In the rows, zero is written as 128.
Rotation paths and how fast each direction turns (degrees a step):
Each turn is a multiple of 5 degrees from 10 to 175, or 0.
Each row of a path follows its step; steps can be skipped.
Rotation 1:
step 0: [118 128 129 134 115 133 125 133 132 133 121 135 132 139 127 139 137 123
 127 119 128 138 128 125 130 135 122 132 116 125 134 138 135 124 126 130
 131 128 126 120 128 132 138 124 135 145 123 123 127 132 122 129 140 124
 128 140 130 122 139 132 122 123 135]
step 2: [120 125 126 129 124 126 139 139 132 119 119 137 126 132 125 128 125 126
 129 121 131 130 138 123 134 119 131 115 131 132 138 127 131 133 135 130
 126 129 139 134 121 134 141 132 129 140 113 122 128 131 130 124 124 119
 131 129 129 147 126 126 125 133 121]
step 8: [126 125 136 120 132 134 130 134 129 129 131 129 118 128 134 128 128 135
 126 114 124 126 132 131 121 127 114 115 123 124 141 126 119 136 133 132
 132 141 145 112 131 128 131 120 128 125 124 134 127 136 129 129 128 130
 129 140 119 136 129 134 126 134 127]
step 9: [127 126 131 142 117 123 128 139 131 126 127 133 126 143 121 132 124 121
 121 113 130 125 131 134 130 132 131 126 121 126 130 129 127 131 120 138
 119 125 127 121 128 132 141 113 134 130 121 117 129 123 138 124 136 131
 127 136 130 140 138 125 132 131 130]
step 10: [128 122 111 129 122 125 128 133 134 123 132 130 135 133 134 128 124 138
 132 128 133 131 150 124 132 130 133 124 120 130 133 132 121 134 127 127
 139 120 133 109 137 125 133 121 127 126 128 126 134 125 117 130 127 133
 122 133 139 129 129 126 130 118 128]
step 11: [129 118 129 128 124 122 142 133 130 117 125 127 124 130 138 124 131 131
 136 124 133 125 136 130 127 122 127 116 126 125 127 120 132 136 120 134
 134 134 136 134 141 134 121 131 128 135 113 139 127 126 125 124 125 122
 134 140 125 143 134 126 136 129 128]
step 12: [122 129 137 128 130 122 129 131 134 134 130 126 140 138 120 127 125 119
 135 119 119 130 141 124 132 125 123 126 118 125 121 143 127 121 130 133
 117 128 131 124 143 128 128 135 130 131 124 123 129 135 129 111 128 129
 130 137 134 137 137 121 129 129 133]
step 13: [128 119 124 138 130 128 125 120 130 138 137 126 139 133 137 125 129 119
 124 129 124 136 143 125 126 131 122 132 121 119 131 129 136 140 115 132
 127 140 133 124 129 121 131 131 130 122 125 128 134 128 119 136 129 122
 129 125 141 138 134 131 130 113 126]
step 14: [127 132 138 124 130 124 134 138 133 128 129 125 126 126 133 134 132 136
 129 122 120 130 136 139 131 130 127 133 132 129 123 125 126 140 125 129
 124 137 135 128 125 141 133 127 128 146 125 133 133 132 110 125 114 121
 128 131 131 134 139 127 125 121 114]
step 16: [126 130 121 139 129 127 121 136 125 130 134 128 135 126 134 141 133 115
 133 119 129 134 133 122 134 136 125 126 109 121 130 128 128 137 122 124
 137 135 132 129 131 140 138 122 128 132 127 119 122 123 124 135 134 126
 120 122 129 128 142 132 130 134 123]
step 19: [131 127 119 128 119 125 129 136 126 130 142 127 141 127 136 123 124 118
 128 118 125 124 137 118 136 123 134 119 118 134 123 143 129 137 140 124
 129 123 122 123 134 121 139 129 125 133 113 122 125 125 121 131 125 132
 128 128 132 132 134 129 126 123 127]
Speeds:
[125 131 131 130 125 128 127 127 128 127 128 131 128 131 127 127 127 127
 128 128 127 128 126 127 127 127 128 129 133 128 125 128 125 126 128 129
 128 130 128 127 132 129 128 127 126 130 128 129 132 128 128 129 131 126
 127 129 128 128 127 130 128 130 129]
120
[126 125 129 128 128 125 127 128 129 130 127 128 127 128 125 130 126 125
 131 130 126 126 126 130 128 130 128 130 128 127 128 131 129 126 128 127
 127 125 130 127 128 127 129 128 128 128 127 129 126 125 129 129 130 130
 128 132 129 128 129 128 129 126 127]
120
[124 128 128 130 127 127 125 126 131 128 128 127 128 126 128 127 131 127
 126 126 127 130 128 130 128 127 126 131 125 130 127 126 127 128 128 131
 125 127 129 126 128 126 129 128 131 125 128 130 128 130 129 127 129 128
 131 127 126 128 127 131 127 128 126]
80
[128 128 133 126 130 130 127 126 127 130 129 127 129 126 127 125 128 128
 127 128 127 130 129 131 125 127 127 131 129 126 127 129 128 128 128 130
 129 131 127 129 128 129 129 130 130 130 126 128 127 127 126 129 128 131
 126 125 131 127 129 127 131 127 128]
45
Rotation 2:
step 1: [135 131 131 127 130 135 124 124 137 129 130 133 129 143 117 138 117 122
 127 125 129 124 125 130 123 134 124 128 120 139 132 117 135 126 132 125
 123 122 113 123 129 131 126 127 131 136 118 130 130 124 125 132 128 128
 123 133 135 125 130 127 118 133 139]
step 6: [129 133 141 118 124 136 130 117 124 123 123 119 119 128 135 130 120 124
 127 127 129 121 121 119 128 125 131 132 129 135 132 124 135 120 148 128
 128 133 125 128 123 115 127 135 129 128 122 129 130 128 121 118 128 125
 122 130 128 121 131 126 129 131 134]
step 9: [119 130 126 123 126 132 131 129 126 123 131 133 126 132 120 138 126 122
 120 124 123 125 123 123 127 126 119 124 124 133 131 118 127 127 123 132
 130 128 117 113 128 128 122 142 133 120 116 117 136 128 130 128 120 125
 133 139 133 133 130 130 120 130 130]
step 10: [129 124 125 123 132 126 142 130 132 121 122 127 120 124 129 130 123 134
 123 130 120 112 130 121 125 114 123 130 140 129 127 128 138 127 124 133
 131 128 125 113 122 125 126 133 132 127 121 125 130 138 126 127 133 127
 132 137 122 131 135 130 129 134 136]
step 13: [133 126 131 133 125 137 131 121 125 122 120 131 129 124 112 132 125 123
 130 122 125 130 125 123 130 127 124 122 134 137 129 127 127 125 130 118
 123 138 128 123 129 135 121 135 138 133 116 127 116 119 128 116 122 131
 125 130 127 119 128 137 127 138 133]
step 14: [136 130 132 120 123 133 141 123 122 129 127 121 124 132 123 134 117 131
 126 137 119 123 121 127 132 128 127 125 120 136 127 120 127 128 131 125
 131 135 129 119 120 132 126 125 131 125 125 125 120 135 118 115 131 127
 120 126 136 126 137 137 118 129 130]
step 15: [129 130 134 131 135 131 134 132 132 129 133 123 128 128 122 123 130 132
 111 128 120 126 116 124 135 123 114 117 115 130 126 130 132 129 119 137
 127 141 130 121 117 130 133 126 124 125 123 122 132 128 122 124 124 128
 132 127 128 122 133 130 122 128 134]
step 16: [128 125 131 122 131 134 129 130 128 129 124 134 119 128 130 123 123 129
 133 124 120 132 112 132 126 123 117 124 135 133 108 126 137 126 120 133
 128 133 134 119 125 117 129 139 119 119 124 123 131 121 126 129 127 125
 134 129 131 125 136 128 129 134 130]
step 17: [120 128 128 125 123 120 129 128 122 126 125 138 126 128 123 124 124 122
 130 124 129 118 118 128 127 125 114 134 135 140 126 120 137 123 132 119
 117 134 126 124 119 128 127 139 129 120 125 127 131 132 137 129 124 128
 128 132 134 122 125 118 117 130 137]
step 18: [136 127 125 123 131 127 132 127 127 133 127 127 137 134 124 131 119 133
 125 124 135 114 126 120 126 114 121 136 136 130 127 130 148 131 140 124
 124 131 130 118 120 129 131 131 133 128 130 133 129 128 131 119 129 123
 127 127 133 116 129 135 127 128 129]
step 19: [135 136 130 132 129 132 124 124 136 144 123 129 133 128 127 137 117 126
 119 127 124 119 126 117 123 132 124 130 128 136 131 131 131 132 136 131
 122 140 124 129 130 127 124 139 122 126 129 125 131 121 124 118 119 137
 133 121 132 121 133 137 126 127 134]
Speeds:
[125 129 128 127 126 127 127 124 128 128 126 130 130 130 126 129 128 128
 130 127 128 130 125 127 130 128 128 127 128 130 129 130 129 128 125 122
 129 123 128 127 127 128 127 128 128 128 126 127 127 129 129 130 127 128
 126 132 128 128 128 128 129 129 127]
90
[127 126 130 128 127 129 125 130 129 127 132 127 126 130 129 128 129 129
 128 127 130 131 124 129 129 126 126 129 126 129 127 127 127 128 128 130
 130 126 130 127 126 128 128 128 131 127 129 132 127 129 129 128 126 128
 129 128 129 128 132 126 126 130 131]
45
[130 128 126 125 130 127 127 126 128 127 131 126 129 130 125 131 131 125
 131 128 129 128 129 128 127 127 127 127 129 124 126 125 129 127 126 129
 127 127 130 129 129 129 129 128 126 130 128 128 129 126 127 130 127 127
 128 129 131 127 129 132 125 129 129]
175
[124 129 126 128 131 126 129 129 124 128 130 129 125 128 128 128 130 129
 128 127 125 128 128 131 128 128 128 127 125 128 128 129 126 128 126 130
 129 127 126 125 125 128 128 127 126 127 130 125 127 128 127 128 129 128
 131 131 127 129 130 131 130 128 130]
60
[130 126 128 128 127 128 129 130 130 127 128 124 128 133 129 125 129 126
 126 128 129 125 126 126 127 130 128 129 128 128 131 129 127 127 127 126
 129 126 127 128 128 128 127 129 124 128 129 128 128 130 126 124 130 128
 130 130 127 128 128 130 128 130 129]
85
Rotation 3:
step 3: [137 133 124 129 129 126 134 120 126 133 132 127 123 137 125 125 124 134
 138 134 124 129 118 129 134 129 130 128 132 117 128 127 124 128 125 127
 117 129 128 127 119 126 125 117 131 126 133 126 127 132 140 117 143 128
 134 124 119 143 120 133 118 134 122]
step 5: [138 133 123 137 122 124 127 129 121 130 141 123 124 136 123 132 131 126
 132 121 120 133 122 142 122 131 136 124 116 123 130 125 130 124 124 127
 127 132 122 135 119 117 122 125 127 133 135 128 129 133 139 122 127 128
 129 124 141 130 134 124 117 134 133]
step 8: [133 137 119 140 131 121 126 122 128 140 134 118 121 137 123 136 126 128
 131 127 131 130 124 122 134 121 132 128 128 122 133 125 136 128 129 118
 128 131 135 125 133 123 124 126 132 124 128 122 126 136 134 109 142 130
 130 122 127 128 131 131 121 130 140]
step 9: [121 132 126 133 127 123 145 124 132 134 131 119 129 130 124 121 135 139
 135 130 124 123 131 125 119 126 141 133 130 126 132 124 125 134 128 132
 136 132 133 125 127 119 131 118 135 119 125 126 133 138 136 121 127 124
 128 121 129 129 122 126 123 145 129]
step 11: [122 131 125 139 126 133 128 127 131 138 128 127 121 132 126 125 128 122
 133 127 127 130 123 135 134 121 132 118 131 116 136 124 130 137 117 128
 131 121 128 134 125 122 125 118 136 129 139 122 128 146 140 124 128 129
 123 130 121 136 120 122 126 131 126]
step 12: [123 126 125 141 123 131 135 120 128 138 127 126 126 122 125 120 132 122
 133 125 130 118 129 128 118 128 129 127 129 124 140 132 138 132 128 121
 128 115 124 129 129 125 131 121 131 125 128 125 136 124 135 130 136 122
 144 115 136 132 121 117 131 131 133]
step 13: [134 124 110 135 126 131 126 124 122 134 137 123 126 132 117 129 132 130
 131 134 133 129 119 132 126 126 133 115 126 123 132 120 126 128 125 119
 128 131 124 120 124 131 137 121 135 123 127 128 125 132 137 120 134 129
 126 123 141 139 137 118 129 126 131]
step 15: [137 124 118 130 122 136 139 128 130 132 137 122 124 133 126 118 134 136
 138 132 125 117 129 133 131 136 134 124 130 123 128 137 123 132 129 130
 116 123 127 124 124 127 127 123 139 134 130 137 140 132 134 128 134 121
 135 127 131 131 130 130 119 130 137]
step 18: [142 127 118 134 118 119 128 125 124 140 137 122 124 126 119 128 126 133
 136 131 128 128 115 130 120 125 133 126 123 121 126 124 127 116 123 123
 123 125 122 127 122 119 125 130 130 126 128 129 133 122 137 122 129 121
 141 131 131 138 123 132 130 133 127]
step 19: [128 130 126 135 122 131 126 130 126 132 141 125 127 133 131 122 133 126
 135 140 118 128 121 133 123 126 139 122 127 129 136 116 128 119 123 135
 133 119 126 124 125 123 135 117 123 130 138 118 122 134 131 122 130 119
 121 128 120 134 125 128 119 131 133]
step 20: [134 133 134 135 124 128 130 124 120 131 145 118 126 130 127 128 129 127
 132 120 123 127 129 132 125 128 127 131 121 117 134 132 135 131 137 126
 115 120 133 123 127 116 127 120 126 130 127 124 135 130 134 126 137 118
 134 122 131 125 122 128 116 127 141]
Speeds:
[126 128 129 128 131 127 128 128 129 130 129 129 130 127 129 128 130 130
 127 128 128 128 129 129 125 129 128 127 128 127 127 129 131 131 124 127
 126 131 130 127 129 125 128 128 125 130 125 127 128 125 128 127 127 129
 127 127 128 131 132 127 129 128 129]
90
[130 126 127 128 130 130 125 128 128 128 127 128 129 129 131 130 129 131
 127 127 127 128 131 127 129 131 129 126 129 130 131 128 127 127 131 128
 129 127 127 129 128 125 124 128 130 126 129 131 129 130 126 127 130 129
 129 127 129 129 131 126 129 129 130]
45
[127 129 129 126 129 129 123 126 130 130 128 128 124 130 129 129 129 129
 130 129 129 129 127 126 129 128 130 127 129 126 127 129 127 126 127 125
 128 129 127 128 126 130 128 126 125 126 127 128 127 130 128 127 127 129
 126 129 125 127 127 126 128 130 126]
140
[126 127 130 131 126 127 130 127 129 130 130 129 128 127 130 128 128 128
 127 129 128 130 125 127 131 130 130 129 127 130 128 128 129 128 127 127
 128 127 125 125 133 130 127 131 128 128 128 127 129 129 127 128 128 127
 130 127 126 127 131 128 128 126 129]
175
Rotation 4:
step 1: [128 132 122 130 124 129 126 123 138 129 125 127 121 137 124 133 137 126
 132 123 119 124 119 131 135 132 132 128 132 139 119 127 127 114 118 138
 120 121 118 124 121 127 122 133 138 124 126 126 134 141 124 127 136 134
 136 135 122 116 130 112 129 134 129]
step 3: [126 129 129 124 133 129 134 131 127 116 125 126 127 129 130 131 113 119
 122 139 124 119 132 116 131 136 122 119 126 131 128 116 120 127 136 111
 129 122 136 131 139 126 123 115 133 131 127 125 119 118 125 124 129 126
 123 130 120 120 125 140 128 120 125]
step 4: [127 129 127 133 138 121 126 135 123 137 147 122 137 132 119 123 120 122
 133 128 132 135 126 126 134 114 130 127 128 132 130 117 124 132 126 127
 132 130 135 128 121 119 119 131 129 132 137 139 137 127 124 140 121 125
 131 128 131 136 122 135 141 128 135]
step 6: [134 128 126 130 130 130 119 120 128 124 128 120 130 112 136 131 134 123
 116 127 129 139 120 133 131 132 124 126 121 119 125 141 118 128 131 136
 121 132 124 118 125 132 145 123 132 123 131 117 133 127 133 119 124 135
 123 129 133 136 136 130 121 123 132]
step 9: [124 120 117 121 116 132 140 140 138 128 120 126 137 131 129 122 131 131
 130 120 126 123 130 120 129 128 135 141 128 124 131 128 135 116 120 134
 122 125 132 123 119 133 128 126 130 121 135 139 127 126 125 132 120 124
 129 143 133 118 128 122 123 134 127]
step 10: [126 126 133 132 131 130 115 120 132 117 114 142 134 135 130 121 128 139
 123 131 129 137 125 130 134 135 126 141 122 141 131 125 125 122 125 123
 132 132 128 119 122 127 135 127 135 127 126 121 115 126 124 123 128 124
 125 129 131 137 129 134 134 119 116]
step 11: [139 128 135 134 125 122 134 139 118 124 128 134 125 131 132 135 125 124
 129 142 124 139 132 125 129 130 125 121 140 134 131 130 121 140 133 124
 147 129 127 138 130 123 126 127 134 129 132 117 140 123 126 120 125 125
 136 138 120 121 132 125 133 122 124]
step 12: [120 131 124 117 133 116 119 128 121 123 130 120 130 128 115 120 125 128
 124 120 138 121 128 130 130 124 122 115 125 127 116 123 136 129 132 137
 136 134 126 131 137 124 114 137 124 134 128 129 141 129 120 131 122 137
 126 123 125 126 126 119 129 128 127]
step 16: [131 124 126 124 119 133 129 131 136 135 126 123 128 131 133 124 127 115
 127 122 133 128 136 135 125 124 131 120 118 139 119 136 125 121 128 122
 129 138 132 123 130 119 115 123 129 139 121 147 135 129 126 128 136 126
 132 133 123 127 124 132 124 119 141]
step 17: [124 126 124 135 126 122 134 123 137 135 131 131 132 130 121 120 133 132
 125 121 122 123 133 132 121 123 138 123 121 123 133 137 134 124 128 124
 132 136 131 123 113 126 148 123 125 118 127 126 131 125 120 130 112 124
 118 127 134 120 119 127 138 127 127]
step 18: [143 121 128 123 132 125 129 126 116 127 124 146 131 120 130 142 133 141
 129 135 127 128 122 119 129 132 128 132 119 135 127 125 132 129 125 135
 128 134 130 129 132 128 129 123 125 118 137 125 118 122 122 111 124 130
 120 123 129 129 131 138 123 134 128]
Speeds:
[129 126 126 129 131 125 127 128 127 130 131 125 128 132 129 128 128 126
 131 126 129 130 129 129 130 130 125 128 125 128 130 129 128 129 129 129
 128 128 129 126 131 128 127 128 129 127 125 126 126 129 129 129 128 127
 128 129 128 124 128 130 127 130 126]
35
[127 128 129 130 127 128 126 128 127 127 126 126 130 126 126 126 128 128
 130 129 126 131 127 129 128 128 127 127 129 128 128 129 126 127 129 129
 128 128 128 134 131 129 128 126 128 127 125 128 127 127 130 127 130 127
 127 129 126 127 131 129 126 121 129]
85
